[[106 128 115 123 136 113 140 130 134 151 130 115 136]
 [106 128 117 150 129 118 125 140 130 122 157 109 121]
 [132 117 137 124 132 146 138 114 115 133 120 154 149]
 [120 119 130 136 140 118 148 132 131 134 146 116 129]
 [120 127 143 150 116 129 131 146 134 120 121 131 108]] ⇒ 115

[[129 133 122 126 152 127 124]
 [130 144 106 129 129 129 129]
 [125 116 146 126 132 126 127]
 [130 144 106 129 132 129 129]
 [130 143 107 130 127 129 129]
 [130 142 109 130 122 129 130]] ⇒ 122

[[152 117 146 123 130 113 134 141 115 141 144 128 139]
 [150 119 134 125 139 111 134 138 110 125 150 140 132]
 [136 126 134 132 133 128 138 129 106 100 129 150 128]
 [152 121 134 119 118 115 140 146 133 133 125 102 140]
 [156 122 137 124 114 106 132 144 123 138 135 116 142]
 [149 117 115 125 123 121 137 142 145 132 123 101 147]
 [135 118 113 125 137 124 137 134 156 141 127  99 138]
 [123 137 142 131 124 129 133 125 106 103 123 148 117]
 [142 118 138 133 144 115 143 129 109 113 138 145 130]] ⇒ 146

[[124 144 149 137 121 119 126 129 124 122 128 132 130 124 125]
 [123 148 119 128 122 132 123 134 115 143 124 121 127 131 127]
 [124 146 141 122 121 128 124 122 131 131 123 128 136 124 118]
 [125 140 150 146 132 121 119 125 129 127 122 122 127 132 132]
 [124 145 146 128 119 124 129 123 122 130 132 125 125 133 132]
 [124 146 119 127 126 128 129 122 133 135 118 128 131 125 129]
 [124 146 144 126 119 126 128 121 125 132 130 122 129 135 126]
 [125 141 149 143 128 119 121 127 129 124 122 125 131 133 128]
 [124 139 147 148 138 125 120 120 125 129 128 123 122 124 129]
 [124 142 148 140 124 119 124 129 126 122 124 130 133 128 123]] ⇒ 149

[[115 143 130 114 141 138]
 [131 138 118 148 121 115]
 [152 125 119 129 115 128]
 [120 131 136 129 154 137]
 [131 125 120 156 131 112]
 [137 129 117 127 133 115]
 [127 130 141 125 145 134]
 [142 138 136 122 123 121]
 [111 114 121 129 149 126]] ⇒ 130

[[125 150 129 120 115 127 142 143]
 [129 130 144 122 121 136 154 133]
 [130 127 134 129 131 130 132 122]
 [126 138 124 125 122 126 129 137]
 [126 132 123 127 125 126 125 134]
 [126 133 124 126 124 126 128 134]
 [126 140 136 120 117 130 150 139]] ⇒ 129

[[118 133 130 129 131 108 135 123 119 131 119 124 118 124 125 128]
 [121 133 129 127 135 127 125 115 112 136 122 117 121 145 121 129]
 [127 130 127 125 133 139 119 114 117 132 128 117 126 153 120 129]
 [131 131 132 125 122 140 140 135 135 122 123 131 126 109 132 125]
 [122 126 123 128 134 136 122 115 114 135 124 117 126 151 121 129]
 [125 137 135 125 129 114 123 118 122 128 125 123 116 130 122 127]
 [128 130 130 127 120 112 131 132 137 118 126 132 121 109 129 124]] ⇒ 130
---
129,137,130,112,121,112,116
137,127,129,121,125,104,113
113,131,108,129,147,129,139
gives 129

148,123,155,125 gives 155

127,119,149,128,111,114
142,129,131,142,117,122
129,111,135,136,101,99
gives 101

122,141,136,152,124 gives 152

112,106,107,120,123 gives 120

122,134,103,124,124,111
136,133,124,120,136,142
gives 136
---
133	139	103	112	132 -> 133
105	122	140	129 -> 105
126	142	115	103	128 -> 126
122	131	154	119	127 -> 122
123	130	156	135	111	104	140 -> 123
120	143	133	117	105	124 -> 120
147	144	146	145	150 -> 147
---
[[109 128 128 132]
 [153 126 142 117]] -> 142

[[128 125 137 154]
 [133 121 144 149]] -> 144

[[128 110 106 117]
 [115 129 152 111]] -> 152

[[142 116 158 120]
 [139 129 112  99]] -> 112

[[110 130 143 135]
 [135 155 137 115]] -> 137

[[118 136 150 102]
 [122 131 130 127]] -> 130

[[132 139 120 136]
 [102 139 140 116]] -> 140

[[152 125 147 114]
 [153 124 135 106]] -> 135
---
[[144 152 134 113]
 [149 148 150 118]
 [132 128 133 110]] yields 148

[[134 113 132 110 134]
 [137 121 155 123 127]] yields 113

[[155 110 135 146 123 125]
 [124 120 122 131 126 139]
 [129 119 146 125 118 121]] yields 120

[[127 130 141 128]
 [131 134 121 121]
 [ 99 106 136 152]] yields 134

[[128 120 134 129 135 125 143]
 [125 117 133 124 144 130 151]
 [127 116 123 124 142 137 146]] yields 117

[[126 150 130 131 126]
 [123 126 132 128 120]
 [127 134 127 115 130]] yields 126

[[131 119 108 123 127 136 117]
 [130 104 120 114 122 148 110]
 [126 145 122 130 136 119 133]] yields 104

[[119 131 116 107 139 116]
 [148 139 123 115 135 118]] yields 131

[[125 131 134 105]
 [120 150 107 113]] yields 131

[[118 123 146 107 126 130]
 [133 129 121 137 129 127]
 [135 129 124 130 128 131]] yields 129
---
[[135 140 130 143 130]
 [130 132 136 127 129]
 [134 134 131 151 125]] ==> 130

[[126 116 115 120 151 112 114]
 [124 125 136 141 125 130 120]] ==> 126

[[109 127 149 115 144 139]
 [130 139 107 132 147 157]
 [112 129 135 108 135 140]] ==> 130

[[137 126 131 133 124 135 135]
 [125 113 121 116 130 107 113]
 [141 128 107 121 119  99 121]] ==> 125

[[143 119 128 124]
 [144 136 149 142]] ==> 143

[[154 135 145 150 119]
 [121 143 114 118 139]
 [124 117 127 129 132]] ==> 121
---
139	124	118	119	132
117	141	142	104	141
114	114	136	139	116
value 142, 142

100	154	132	120	128 value 132, 154

151	143	117	129	141 value 117, 151

120	129	103	137	116	133	134 value 137, 137

128	119	105	124	138 value 105, 138

108	106	108	115	107 value 108, 115

143	119	113	105	114	105	123 value 105, 143

112	119	137	106	122	136	130 value 106, 137

145	128	132	124	125	128	120
137	125	117	142	142	124	133
118	136	150	143	147	116	146
value 142, 150
---
[153 134 136 122 141]: 122

[[123 113 152 130 118 122]
 [123 109 142 135 122 125]]: 118

[124 116 123 133  99]: 133

[134 125 150 114]: 150

[123 120 121 120 117  98]: 117

[[107 130 135 121 142 122]
 [124 139 118 134 142 135]]: 142

[136 123 140 103 120 111]: 120

[[127 124 125 134 135 111 128]
 [112 101 105 110 111 111 105]]: 111
---
[129 153 133 129 143] -> 133, 153

[[145 133 114 132 133 143 135]
 [152 136 115 129 128 147 134]
 [137 131 132 123 120 134 128]] -> 129, 152

[116 144 127 104 100 125 102] -> 104, 144

[115 155 125 120 142 139 147] -> 120, 155

[116 107 129 131 112 130 132] -> 131, 132

[119 127 133 136 107] -> 133, 136
---
[157 141 123 105 139] --> 123, 157

[107 124 117 131 142 152 131] --> 131, 152

[[150 135 123 134 118 126 118]
 [132 115 129 123 129 113 125]
 [128 127 132 130 129 129 127]] --> 123, 150

[[113 118 137 144 112]
 [136 131 129 118 146]
 [106 121 145 131 115]] --> 129, 146

[ 99 139 137 121 134] --> 137, 139

[[127 125 130 143 133 146 120]
 [139 128 132 146 132 149 105]
 [137 129 131 129 119 133 129]] --> 146, 149

[126 151 130 136 133 107 135] --> 136, 151

[119 122 101 118 128 114 138] --> 118, 138
---
[[118 138 113 109 144]
 [132 133 121 133 154]] >> 113

[[128 113 131 134 124]
 [103 142 103 140 103]] >> 131

[[138 156 117 119 118]
 [140 151 107 103 109]] >> 117

[[119 147 135 139 100]
 [135 114 133 128 136]] >> 135

[[146 110 131 124 130]
 [132 109 100 140 124]] >> 131

[[117 110 124 111 139]
 [132 143 104 123 113]] >> 124

[[126 127 127 128 127]
 [110 148 144 120 149]] >> 127
---
[112 107 104 105 118] result: 105

[[125 112 103 146 126 147]
 [118 125 120 125 124 115]] result: 112

[[135 121 132 135 123 118]
 [146 137 101 120 121 117]] result: 117

[[111 123 113 103 120 144 122]
 [126 120 126 129 122 112 121]
 [123 119 124 124 120 114 119]] result: 111

[120 146 115 119 137 151] result: 119

[108 125 140 149 100 143] result: 108
---
[[128 145 137 114 134]
 [138 106 106 130 111]
 [130 122 124 136 124]] => 124

[[153 132 128 128]
 [153 134 128 128]
 [129 147 145 129]] => 129

[[143 115 124 117 108 121 139]
 [120 121 120 121 121 120 120]
 [146 116 122 118 101 121 142]] => 142

[[137 128 125 120]
 [137 119 120 109]
 [106 142 135 157]] => 157

[[130 127 120 121 128 129 131]
 [127 104  99 136 127 129 127]
 [129 128 123 125 131 128 128]] => 128

[[130 128 107 128 153 152 146]
 [116 136 128 151 152 149 142]
 [123 130 109 131 146 137 141]] => 141
---
[[130 118 111 150 126 131 126]
 [124 133 121 140 133 131 131]
 [124 118 121 146 117 125 126]] | 146

[137 134 118 134 135 122 106] | 135

[[130 130 149 135 122 144 153]
 [141 125 136 150 117 142 129]
 [123 122 121 123 122 122 121]] | 150

[156 118 128 131 137 102] | 137

[121 108 146 101 105] | 121

[115 133 108 110 114 106 122] | 122

[[125 118 127 127 112 127]
 [120 108 152 154 108 140]
 [122 140 111 118 136 128]] | 152

[[107 139 118 156 101 100]
 [124 157 155 149 153 111]
 [107 148  99 130 139 107]] | 156

[143 154 110 151 116] | 151

[107 128 119 120 134] | 128
